One turn moves each row of this set onto another row. After a few examples, where does it send each row asked below?
Z_955: [5 5 13 31 -8 -2 21 -27 8 13 6 1 -7 15 -4 -1 -17 -19 -17 16]
Z_742: [10 6 9 1 -18 -19 3 -14 6 -3 7 -2 6 10 -9 -12 -20 21 -10 9]
Z_523: [-2 21 -9 -3 -38 -4 4 -2 -5 3 3 -10 -5 -5 -6 -2 -10 1 -2 11]
Z_478: [-3 11 18 5 -12 -28 3 1 -3 24 -4 1 4 20 -2 0 -29 -1 -11 6]
Z_479: [-8 11 -9 5 3 -2 10 3 -8 11 13 -6 -18 4 -20 -2 -8 -17 3 6]
Z_740: [0 9 0 4 -17 -7 27 -7 15 9 -12 6 1 26 -12 -3 4 -5 5 7]
Z_173: [1 10 -13 -7 -30 -13 -3 -15 -10 4 0 -4 -4 13 -11 -21 -22 -6 4 8]
Z_386: [-12 14 25 1 -21 -18 10 3 -5 20 -2 0 -3 6 -4 1 -28 -9 -16 12]
Z_633: [2 6 -7 -8 -13 -2 19 -23 10 0 7 -23 -16 8 -19 -5 -11 -29 -12 3]
Z_572: [5 8 4 10 -21 7 14 3 8 24 9 -13 -1 4 -11 22 -26 -19 -15 3]
Z_674: [6 6 -6 -5 -13 -4 7 -15 8 -2 -9 -2 9 1 -23 1 -10 13 6 21]
Z_145: [1 6 1 8 -17 8 20 -4 9 27 18 -7 2 5 -9 23 -22 -18 -12 4]
Z_654: [2 -3 7 -15 -30 -8 -3 -28 7 11 3 -10 5 -3 -26 3 -20 -1 -8 14]
Z_897: [17 4 -1 1 -13 -4 3 -3 5 25 -4 -4 -3 29 -10 17 -31 -18 -8 -7]
Z_458: [7 1 5 26 -20 -7 7 -13 6 8 3 3 -17 29 -11 -14 -17 -20 0 8]
Z_121: [5 2 -6 -12 -10 -2 10 -19 2 -9 -13 -7 2 8 -9 7 -10 9 -12 27]
Z_772: [4 -2 2 23 -23 -4 7 -6 2 11 9 3 -19 25 -3 -11 -22 -18 5 10]
Z_30: [9 10 7 9 -4 -13 7 -6 -1 4 1 -27 -14 -3 2 3 -38 -12 -16 8]
Z_260: [-3 13 -4 9 -34 -2 21 -22 -2 3 10 -17 10 -6 -8 9 -12 -3 -12 19]
Z_391: [15 19 -5 -5 -7 -14 6 -33 -3 16 -12 4 11 10 2 9 -18 6 -12 5]
Z_668: [6 -8 -2 -11 -22 -17 -7 -25 5 8 4 -21 7 13 -12 6 -16 5 -16 15]
Z_868: [-11 13 -8 11 -3 -1 10 3 -6 14 17 0 -16 5 -14 5 -6 -14 3 14]
Z_284: [-4 9 4 3 -15 -2 35 -12 13 6 -11 1 0 20 -1 5 5 -8 -11 15]
Z_841: [14 8 -10 -5 -25 -14 3 -33 -5 6 -11 1 7 28 -11 0 -21 -4 3 1]
Z_377: [-9 -13 2 -5 -15 -10 17 -18 -5 23 -1 -20 -7 3 -18 0 -17 -16 13 7]
Z_647: [6 30 6 7 -19 -7 5 -8 12 -3 -14 4 -11 16 -25 5 -15 -21 -7 14]
Z_446: [4 6 17 -8 -22 -9 10 -21 1 -8 1 4 -3 1 -8 -8 -24 10 -20 13]
Z_495: [12 0 -7 -4 -16 -2 5 -4 3 23 3 1 -6 33 -7 15 -27 -20 -3 -6]
Z_365: [3 9 -7 1 23 -7 13 -18 -8 18 2 2 -9 14 -11 8 -12 -14 -9 4]
Z_835: [6 1 13 26 -6 -1 21 -28 5 20 8 8 -6 13 2 2 -25 -17 -12 15]
Z_796: [13 7 -10 3 2 -15 16 -29 19 12 8 -19 3 14 -23 -3 -12 -17 -3 -5]
Z_2: [-4 -15 0 -3 -2 -16 19 -26 -6 24 -3 -25 -1 11 -6 7 -17 -11 1 9]
Z_784: [16 14 10 6 -3 -16 1 -11 3 13 -6 -9 -8 -1 -15 -5 -43 -11 4 -4]
Z_872: [1 10 -5 2 16 -8 9 -19 -8 19 1 13 -11 20 -7 11 -13 -15 -5 8]
Z_128: [1 14 -2 4 -8 -11 16 -36 -4 14 5 -8 16 -6 0 -1 -22 -1 -21 18]
Z_293: [9 28 1 21 -5 -16 8 -10 16 1 -5 -10 3 20 -11 13 -10 -10 -18 19]

Z_446 turns into Z_654
Z_386 turns into Z_377
Z_772 turns into Z_495
Where do these go?
Z_897 turns into Z_365
Z_293 turns into Z_30
Z_173 turns into Z_841

